Named moves, each a turn or a mirror, and the order they were made in; the first pair answered:
zabu:
[11,8,13,-6,7,2,7,-2,-6,-2,-12,1,10,-6,2,5,19,18,16,-11,12,-4,-15,-7,6,-13,-2,17,-15,-25,-16,14,3,-29,-1,-25,6] -> [-3,0,18,-2,3,2,5,4,-14,-2,-1,7,11,-9,11,-2,4,33,17,-8,10,13,-18,-6,9,-7,-5,13,-16,-23,-1,4,4,-27,-3,-28,2]
[-27,-1,-5,4,-36,12,-15,-25,-23,2,10,-5,17,-3,-2,2,-6,2,3,2,15,8,0,12,15,8,-6,-18,31,6,21,-36,15,0,7,9,-19] -> [-3,13,-16,-5,-30,16,-11,-36,-6,3,-10,-19,17,3,-18,16,20,-28,2,-5,21,-23,4,13,10,0,-1,-9,34,-2,-7,-17,11,-2,12,10,-10]
[3,-23,-1,-5,-6,15,-20,2,-19,8,21,9,-5,-4,5,-11,-33,7,12,19,6,11,-27,-1,9,18,-29,-40,28,-4,24,-3,-12,19,20,-5,-13] -> [36,-2,-13,-15,0,19,-16,-12,5,10,-8,-10,-7,6,-17,8,3,-31,11,10,12,-32,-21,0,1,6,-23,-30,31,-13,-13,21,-17,16,25,-2,-2]
[-9,14,7,-2,11,-1,17,-4,11,-13,-5,-10,13,-4,2,5,25,-6,0,-1,-11,-13,7,7,0,-6,3,23,-25,5,-30,13,10,-16,-4,-1,11] -> [-33,-1,18,5,6,-5,13,5,-4,-16,15,3,16,-8,16,-9,2,18,0,4,-16,17,3,6,6,2,-2,16,-26,11,-4,-3,12,-14,-10,-5,5]
tipa:
[0,-1,21,-15,22,-8,-16,-12,-20,-3,2,2,-10,4,-9,8,3,-2,2,-16,-5,9,-4,16,-7,-9,-15,24,0,-9,0,11,3,-10,-7,-11,-12] -> [1,-14,16,3,9,-5,-11,-11,-31,4,13,1,-14,0,5,-3,-18,9,-3,2,-3,22,-10,13,-10,6,-6,-3,13,11,17,2,2,6,0,-2,-18]
[10,-2,17,20,-13,-1,27,-12,-7,9,9,4,7,1,39,-21,-9,30,-12,25,3,1,-11,-13,12,13,17,-14,-3,15,-3,15,-4,2,1,2,-10] -> [15,25,14,10,-1,2,33,-15,14,1,-4,-6,15,-7,28,-7,20,14,0,18,7,-23,-2,-10,14,1,20,1,-8,4,-29,16,8,2,10,1,-2]
[-20,15,-14,-17,-25,12,-19,5,-21,1,23,18,0,26,-19,25,-3,-37,3,-31,-6,12,5,16,1,16,-16,20,-28,4,5,-47,22,10,3,20,-23] -> [-17,12,-16,-7,-29,15,-16,4,-24,4,28,17,0,25,-14,21,-13,-32,0,-23,-5,18,2,15,2,23,-10,9,-19,14,12,-50,22,18,6,23,-26]
[3,-18,0,-2,-1,-4,-17,0,-17,15,2,10,-18,22,-16,-3,-16,-3,-12,-10,-3,7,1,2,-3,8,-12,-6,4,-4,14,8,-17,-7,-16,6,-7] -> [12,-6,-9,15,-8,11,-2,-6,-7,14,5,-2,-10,6,-4,-5,-14,-6,-4,8,7,0,2,2,-3,18,6,-29,21,14,10,-2,-9,19,6,16,-5]
napaf:
[-29,11,11,-20,20,-10,-18,1,10,-15,-5,22,6,-10,2,9,17,6,18,-22,9,1,4,3,6,-12,-20,26,-13,-30,-6,-8,10,-15,6,-19,-4] -> [-38,8,11,-6,8,-13,-6,6,-7,-14,1,18,6,3,-3,4,14,5,-4,-26,3,16,26,3,-11,-3,5,40,-24,-6,7,-14,9,-20,-16,2,4]
[-12,-18,1,-22,18,-12,-31,-3,4,22,-13,17,8,-8,31,4,-10,-5,11,-7,-4,-8,-4,7,-13,18,-16,5,-14,-8,-21,19,-8,12,27,-15,1] -> [-27,-22,9,-18,14,-16,-28,3,-5,19,-3,20,13,-6,35,-1,-15,7,5,-10,-9,8,5,7,-17,20,-6,17,-26,0,-9,11,-5,2,14,-9,4]
[5,10,-11,9,3,9,2,-2,-5,3,7,0,-4,-17,3,-5,-17,-11,13,13,5,5,-3,7,2,9,-5,-34,28,16,10,-15,6,30,20,4,-6] -> [-5,10,-3,5,8,5,-2,4,-4,-3,12,6,-1,-22,11,-8,-20,2,18,11,4,11,-7,7,10,4,-11,-30,23,9,15,-18,11,24,20,-4,-8]
Now pairs of rows:
(two moves a pair)
[-7,-3,3,-2,1,-5,-11,1,-4,4,10,4,-2,-5,1,-3,-10,-2,2,0,-8,8,-3,8,3,-4,-6,-6,3,-1,8,-8,10,0,-6,-3,-6] -> [4,8,-3,0,3,1,-3,-5,6,4,2,-7,1,-9,-2,3,4,-13,5,2,-5,-8,-1,7,0,-5,1,-9,9,1,-6,-6,12,9,4,0,-1]
tipa then zabu
[13,-4,0,-1,14,9,-8,-12,-1,8,0,9,-2,10,16,2,-7,-8,17,8,9,-16,-25,-5,-5,-2,-9,-28,18,-16,-4,17,-8,10,12,1,-19] -> [10,-5,4,-9,19,4,-14,-10,-2,6,-3,12,-3,16,9,2,-4,-8,17,-2,7,-19,-25,-4,-6,-7,-16,-15,11,-27,-5,21,-11,-1,6,-3,-19]
tipa then tipa
[31,-17,9,3,2,2,1,-4,14,-11,-17,-5,-19,22,10,-3,14,10,-21,19,7,-13,8,25,-15,9,3,23,-14,-18,-26,33,14,-15,11,-6,-9] -> [16,-19,18,-1,4,-1,-1,5,13,-18,-10,1,-13,18,17,-5,10,26,-18,15,5,-1,6,27,-10,6,-1,31,-25,-23,-21,26,19,-22,6,-14,-11]
napaf then napaf
[19,-23,-5,-9,-20,8,20,0,-2,8,-8,6,21,5,8,-12,-1,16,-2,11,11,15,-19,0,17,3,11,-11,0,-9,-6,22,7,-9,4,-11,2] -> [25,-17,-6,-11,-20,7,21,-2,1,8,-13,1,22,8,3,-9,6,10,-4,8,10,8,-14,-1,16,-1,15,-4,-4,-11,-13,26,5,-11,1,-10,6]
napaf then zabu
[12,-13,-9,-23,13,2,-26,-2,5,3,-9,3,-12,38,-25,0,8,-34,-16,-8,-7,-14,24,-9,-12,-15,-8,18,-1,0,-8,20,-13,-12,-15,18,13] -> [12,-37,-5,-14,8,2,-34,-3,-8,12,4,16,-19,33,-4,-13,-27,-9,-14,6,-6,5,-2,-11,-1,-5,-25,-12,14,-1,16,16,-22,-4,-7,8,-3]
napaf then tipa
[22,12,0,8,2,-2,19,-10,7,16,-3,-3,-6,9,15,-6,6,4,3,10,5,-11,-5,-3,-6,-2,34,-5,-4,-3,-30,11,1,-6,7,0,10] -> [13,-10,7,3,-1,-12,8,-5,-11,22,3,10,-14,24,13,-13,-10,15,-7,1,-4,4,-9,-2,-8,-4,20,2,-13,-10,-13,17,-10,-22,-10,-5,7]
tipa then tipa
[-13,-9,4,8,-8,-3,6,9,-20,-1,7,0,-2,14,-4,-6,-8,10,-16,-7,-8,22,12,-2,-13,6,10,16,-13,18,26,-7,-1,-5,-17,15,4] -> [-3,22,-1,6,0,7,17,5,3,-10,-3,-14,10,-1,-10,6,23,-8,-1,-5,0,-5,19,-2,-12,0,21,24,-9,16,-4,-9,12,6,0,16,12]
tipa then tipa
[6,0,10,-6,14,-11,2,-1,18,-1,-10,-3,-4,-9,13,-1,6,14,4,-5,4,-10,-10,-2,4,-17,1,9,-17,-20,-11,17,-2,-19,6,-20,0] -> [10,-9,5,12,3,-3,9,-4,10,5,0,-4,-4,-14,29,-12,-13,24,0,13,6,3,-18,-6,3,-2,11,-19,-4,-1,6,8,-2,-2,13,-12,-3]
tipa then tipa
[-9,-8,21,-13,-1,-16,6,13,-12,9,-5,-3,-21,-6,21,-15,-26,13,10,24,-19,22,3,-7,12,-5,-6,-1,8,-4,22,13,-3,-13,-13,-16,4] -> [0,25,15,-16,8,-6,20,9,14,-3,-17,-20,-7,-22,14,-2,6,-8,28,25,-10,-5,10,-8,15,-10,7,6,12,-8,-11,11,13,-2,5,-15,13]
tipa then tipa
[-19,4,1,3,-3,0,13,15,7,-11,17,-6,2,-14,12,-6,4,20,3,7,7,10,1,-2,0,15,15,-7,7,17,4,-24,20,10,17,14,1] -> [-3,19,-1,-7,7,3,12,7,25,-13,-1,-12,5,-14,7,5,22,6,13,2,12,-14,-2,-2,4,5,10,0,6,1,-20,-12,22,7,26,6,4]
zabu then napaf
[-4,-8,18,-4,3,-6,14,5,1,-3,5,0,3,-8,10,-7,-4,16,-6,-3,-2,8,2,1,6,-13,0,3,-20,-8,5,-5,-6,-14,-4,-4,0] -> [7,-5,9,2,-4,-4,21,-2,-1,2,-2,-7,-1,3,-1,-4,5,-1,-20,-5,-4,0,13,1,-6,-7,13,5,-16,3,0,2,-10,-11,-8,10,6]
napaf then zabu
[13,18,9,6,-11,21,-6,-5,19,-3,-2,-6,11,-2,5,11,15,-8,-14,10,16,-27,10,-5,-1,-5,3,-6,-4,-2,-30,5,-7,9,-1,1,2] -> [-6,0,24,-5,-3,9,-22,4,9,-7,6,14,8,3,12,5,-1,13,-11,0,10,-10,0,-3,7,-13,-21,3,-18,-22,-14,5,-12,-12,-13,-17,-5]
napaf then tipa
[18,5,-34,-20,-33,36,-22,-1,-15,-3,1,0,-12,-7,-3,-2,-6,-29,4,-13,-8,-9,7,9,-16,8,3,-30,20,2,13,9,-11,31,3,-6,-13] -> [15,4,-28,-36,-23,26,-33,2,-15,-7,-5,6,-13,3,-13,3,1,-32,3,-30,-14,-11,11,13,-15,-3,-11,-8,6,-18,9,19,-14,11,-12,-14,-13]
tipa then tipa
[15,-6,18,7,-16,-20,4,6,-7,5,9,1,-21,16,16,-17,-18,29,-12,10,-20,2,-16,-6,-8,3,-13,0,0,-13,22,0,6,-15,-15,-7,9] -> [31,14,3,21,-24,-5,19,-2,6,7,3,-19,-15,7,14,-10,0,8,-13,23,-12,-16,-8,-8,-15,11,8,-11,16,6,4,-3,13,8,0,9,17]
napaf then tipa
[-31,11,7,-8,17,-11,12,37,15,-24,10,26,9,-8,6,-3,-9,2,25,12,5,8,-4,-1,8,-8,-7,-2,-2,-14,10,-26,24,33,10,-5,-8] -> [-28,21,8,-14,19,-15,18,36,21,-29,1,20,13,-4,-2,4,7,-5,21,5,3,-2,7,0,3,-16,1,16,-15,-17,-2,-19,23,22,4,-2,0]
zabu then napaf
[15,-23,13,-20,-8,0,-3,-5,33,7,3,-14,4,-17,41,2,10,30,7,6,24,-11,-30,-11,4,-3,-1,-21,-2,-12,-9,10,14,7,16,-15,-7] -> [-12,-24,26,-24,-9,-13,-1,7,19,-2,13,-6,9,-10,40,-2,9,42,-4,-9,13,10,-12,-10,-3,-8,8,11,-29,-11,2,3,16,-15,-9,-12,-1]
tipa then napaf
[-5,24,-2,1,-6,15,3,13,23,-16,1,5,7,-8,-4,-11,3,-1,2,5,8,0,-4,-1,0,-16,-11,12,-14,-2,-11,-15,6,-2,15,-20,-1] -> [-14,19,0,8,-14,12,9,17,12,-16,9,5,5,-3,-4,-14,-2,3,-10,5,3,13,4,-1,-8,-11,0,17,-19,10,0,-19,6,-3,3,-9,2]
zabu then napaf
[29,9,2,11,-7,9,3,-11,5,0,-6,-23,-5,-9,-1,-2,-5,-14,-3,6,-3,-23,-8,4,-1,8,21,-15,15,23,-18,-12,-2,-4,3,9,2] -> [-9,-10,21,2,-4,-1,-13,7,-14,-8,14,-1,-5,-8,8,-12,-26,17,0,-6,-14,12,-10,6,7,4,0,0,-2,12,11,-27,-1,-23,-17,-2,-8]
tipa then zabu
